(in the rows, 128 means zero)
The rows below come in pairs that one turn or mirror swaps. Which row does each named row swap with?
The rows were stretched afterwards, more along some directions than others.
Z_303: [121 113 104 106 121 152 159 167 146 139 123 145 109 117 110 145]
Z_311: [150 136 129 169 133 101 156 140 134 169 155 135 124 139 121 138]
Z_273: [114 178 104 151 118 114 123 148 119 114 101 108 120 112 117 107]
Z_620: [129 124 118 132 131 156 111 129 163 121 142 138 143 146 157 132]
Z_635: [133 103 127 101 103 142 142 109 116 113 138 109  99 131 106 104]
Z_559: [101 147 141 147 138  96 137 128 123 142 110 139 162 133 107 156]
Z_713: [156 121 121 129 115 189 158 138 143 153 141 136 136 110 142 127]
Z_34: [142 120 132 170 140 112 145 135 116 166 150 129 123 140 118 140]
Z_825: [147 118 121 154 108  98 111 125 128 134 152 117 113 171 131 118]
Z_325: [157  87 120 116 138 118 174 135 128 168 162 131 116 130 132 137]
Z_499: [130 132 129 117 114 192 173 138 140 154 138 133 122  90 131 132]
Z_331: [147 149 106 131 155  91 161 130 160  97 128 129 130 151 135 136]
Z_867: [149 101 138 133 154 116 145 132 133 156 153 128 114 145 122 134]
Z_742: [124 135 104  93 140 138 140 141 139 128 107 130 125 100 143 124]
Z_958: [155 127 132 159 120  98  95 110 134 138 147 115 125 172 134 112]
Z_330: [101 149 136 141 127 121 129 126 118 134 103 131 146 123  93 141]
Z_489: [127 132 132 165 119  98  91 122 133 127 147 116 115 162 127 116]
Z_409: [142 143 102 140 121 136 134 138 145 163 153 146 153 144 165 138]
Z_948: [138 139 159 166 145 106 166 121 127 152 141 131 124 133 103 147]
Z_938: [131 120 126 100 116 200 146 150 150 155 117 130 117  90 131 134]
Z_779: [110 163 129 150 125  93 141 126 124 144 106 135 154 122  98 151]
Z_984: [144 134 129 106 124  82 142 118 139 112 109 109  86 126 111 123]
Z_540: [121 136 118 124 154 125 119 139 146 132 117 142 142 113 137 129]
Z_382: [148  77 116 102 122 157 133 132 113 107 141 121  86 143 113 102]
Z_532: [122 158  86 114 104 122 124 140 139 125 111 101 113 115 137 103]
Z_955: [149 115 118  92 100 113 128 118 151 113 135 108  72 119 121 103]
Z_732: [143 124 140 166 110  82 116 112 127 131 154 122 123 170 125 129]
Z_889: [137 127 139 121 107 165 160 141 132 160 102 127 123  88 112 147]
Z_906: [125 161 120 165 132 137 125 133 146 138 125 140 160 145 154 134]
Z_427: [116 114 103 114 144 154 145 166 138 134 123 153 119 122 122 140]
Z_855: [101 150 133 138 142 110 150 136 137 137 110 143 143 125 102 156]
Z_652: [142 157 124 150 162  69 135 116 151 106 104 122 150 163 124 143]
Z_80: [143  74 118 118 136 157 130 137  99 121 144 127 115 146 112 105]
Z_373: [130 138 107 102 101 131 155 123 136 109 125 111  88 127 104 122]
Z_592: [159 142 136 164 108  91 119 109 126 143 146 121 126 168 129 128]
Z_625: [146 138 125 113 119  97 134 117 155 111 126 111  84 123 113 111]
Z_891: [112 152 119 153 168 112 139 131 117 124 116 141 157 144 111 144]
Z_154: [135 123 109 143 129 150 118 140 144 138 138 143 157 152 157 135]
Z_17: [132 108 116  97 113 118 153 112 134 123 147 119 108 142 110 123]
Z_563: [153 136 128 159 113  99 126 109 136 124 151 114 116 173 139 112]
Z_338: [150 112 118 117 118 191 168 138 153 150 136 137 125 110 141 148]
Z_183: [142 116 112 104 100 108 156 107 128 127 147 115 113 135 113 121]
Z_254: [131 109 129  98  86 119 144 107 123 121 138 105 102 134 110 116]
Z_720: [124 144 109 116 146 141 127 138 150 128 119 135 133 103 140 116]
Z_868: [138 136 103 128 122 148 117 138 167 153 143 140 146 141 165 131]
Z_870: [125 128 116 141 110 147 121 135 140 141 144 140 150 136 154 133]

Z_742 pairs with Z_984
Z_154 pairs with Z_825
Z_183 pairs with Z_779
Z_254 pairs with Z_559

